In the data rows, 128 means zero.
Some points, each followed by its number:
[118 118 186 148 157  99 137 155 137 148  84 136 128  72  98 138 148 138
 148  89  79  58 176 108  89 157 102 177  81  88 118 106] 0
[138 137  94 148 118 137 100 121 137  88 172 139 158 174 166 118 167 108
  88 119 177 146  99 157 187 137 110  98 176 177 118 113] 1
[177 137 136 128 177 157  74 134 177 108 132  43 138 113 118  89  90  98
 118 128 148 129  80 118 148 108  92 147 137 158 198  93] 2
[ 98 118 135  98 118  89 180  86  98 178 138 110 118 129 118 168 109 178
 108  99  79 134 166 118  79  60 145 118  66  88 128 181] 3
[167 157  65 138 128 128 102 129 167  78 165 105 118 184 205 138 177 128
  88 158 196 174  80 207 187 128 130 127 190 177 198 137] 4
[138 186 124 128 128 176 100 140 128 108 124  98 148 113 108  98 109 108
 148 148 138 139  90  88 138  79 123  78 138 148 118  82] 5
[ 78 177 162 157 177 147 151 145  69 128  75 178 158  96  89  89  99  98
 128  89 108 108 137 108 118 176  90 147 121 118  78 103] 6
[138 147  69 128 108 128 115 112 128  88 178 155 138 190 186 128 177 128
  58 138 187 185  90 197 197 118 138  98 185 187 148 130] 7
[158 137 109 138 177 167 119 129  88 108  96  42 118 127 108  89 167 108
  98 187 128 161 109 128 138 108  82 157 133 128 118 108] 8
[ 78 118 153 148 128  69 164 144 108 148 101 181  89 108 137 168 177 158
 138 119  79 103 176 157  99 108 123 167  90  78 148 153] 9
[108 118 155 138 128  89 150 141 128 148 128 139 118 115 137 168 158 148
 138  99  89  89 176 128  99 118 127 147  90  78 118 155] 10
[187  98 148 118 177 137  71 154 206 128 108  66 128  95  79 118  60 108
 177 119 118  99 128  88  89 108 127 187 126  98 168 127] 11
[108 137 188 128 177 147 115 154 157 128  80 154 158  85  89 118 109 118
 138  89 118  92 118 138 108  99 108 177 122 108 168  96] 12
New points follow, each followed by the numbers of its two nearest points above, looking only along the 2 directions in which the numbered points spread most, nearest first.
[158 167 120 148 137 137  84 127 118 108 155 133 148 142 157  89 128  98
 118 128 148 133  90 138 177 108 107 108 152 168 168  96] 8 5
[118 118  95 157 118 147 145 123  78  98 153 111 158 150 147  98 128 108
  78 119 157 140  90 148 157 108 103  78 150 168 118 121] 1 8
[138 137 146 128 137 147 135 152 118 128  86 139 128  95  89 108 128 118
 177 148  99 116 137  88 108 137 128 137 120 118  98  68] 12 6
[148 128 148 138  98 157 114 154 147 128 125 122 148  92  89 118  80 108
 197 128 108  99 128  59  99 128 153  68 126 128  98 101] 12 6
[148 157 112 148 137 157  76 132 118  98 167 103 167 156 137  98 158  98
 118 119 157 122  99 128 167 147  99 118 158 158 118  99] 8 5
[ 69 137 165 157 177 108 174 160  88 148  76 135 128  82 108 138  90 138
 138 109  69  76 166 108  99 186  77 167  84  88  68 135] 0 6
[118 167 148 148 147 118 115 144 108 128  97 162 138 121 118 118 158 108
 138 119 118 110 137 128 138 137 108 167 132 108 128 107] 6 12
[138 177 139 118 137 147 140 153 118 128  65 155  89 100 108 108 138 128
 177 177  99 135 137 118 118 137 128 157 126 118 108  78] 6 12
[118 137 178 138 186 108 137 168 177 148  69 155 118  78  89 148  99 128
 167  89 108  78 157 128  79 176 120 196 108  88 138 127] 0 6
[148 167  95 157 128 147 137 123  88  98 147  92 167 165 157  89 158 108
  98 138 148 158  90 157 148 128 101 108 153 158 108 106] 1 8
[ 78  79 196 138 157 128 124 172 187 148  97 148 138  70  79 148  70 118
 177  60 128  50 157  88  69 186 126 157 101  88 108 138] 0 6
[ 78 128 145 167 128 147 159 145  78 118 122 149 167 127 108  98  99  98
 118  99 128 117 128 108 118 157 113 108 134 118  88 145] 6 12
[148 108 116 138 128 157  81 131 128  98 151 116 167 128 137  98 138  98
 108 119 167 143  90 128 157 108 114  98 150 158 138 113] 8 5
[167  98  76 138 108 108 124 140 177 108 172 114  99 151 176 148 128 118
 108 138 167 145 109 177 148 186 164 118 169 158 198 156] 1 4
[158 147 126 138 177 167  72 138  98 118 110 104 148 120  98  89 148  89
 118 138 148 157  99 108 157 118  82 167 133 138 118  93] 5 8
[138 118 182 118 177 157 101 153 177 128 101 123 148  88  79 128 109 108
 157 109 128  81 118 108  99  99 114 187 126  98 148 109] 12 11
[138 147 117 128  88 147 138 155 147 118 124 142 118 119 127 128 148 118
 187 167 128 124 128  98 118 147 162  88 143 128  98 106] 8 5
[138 177 114 138 147 137 104 130 157  88 147 122 138 145 166 108 128 118
  88 128 167 158  70 187 167  99 118 108 164 177 198 119] 1 4
[158 147 135 128 108 137 124 152 137 128 111 119 128  99 108 108  70 118
 177 148 108 121 137  78 118 128 160  98 129 128 128 105] 12 6
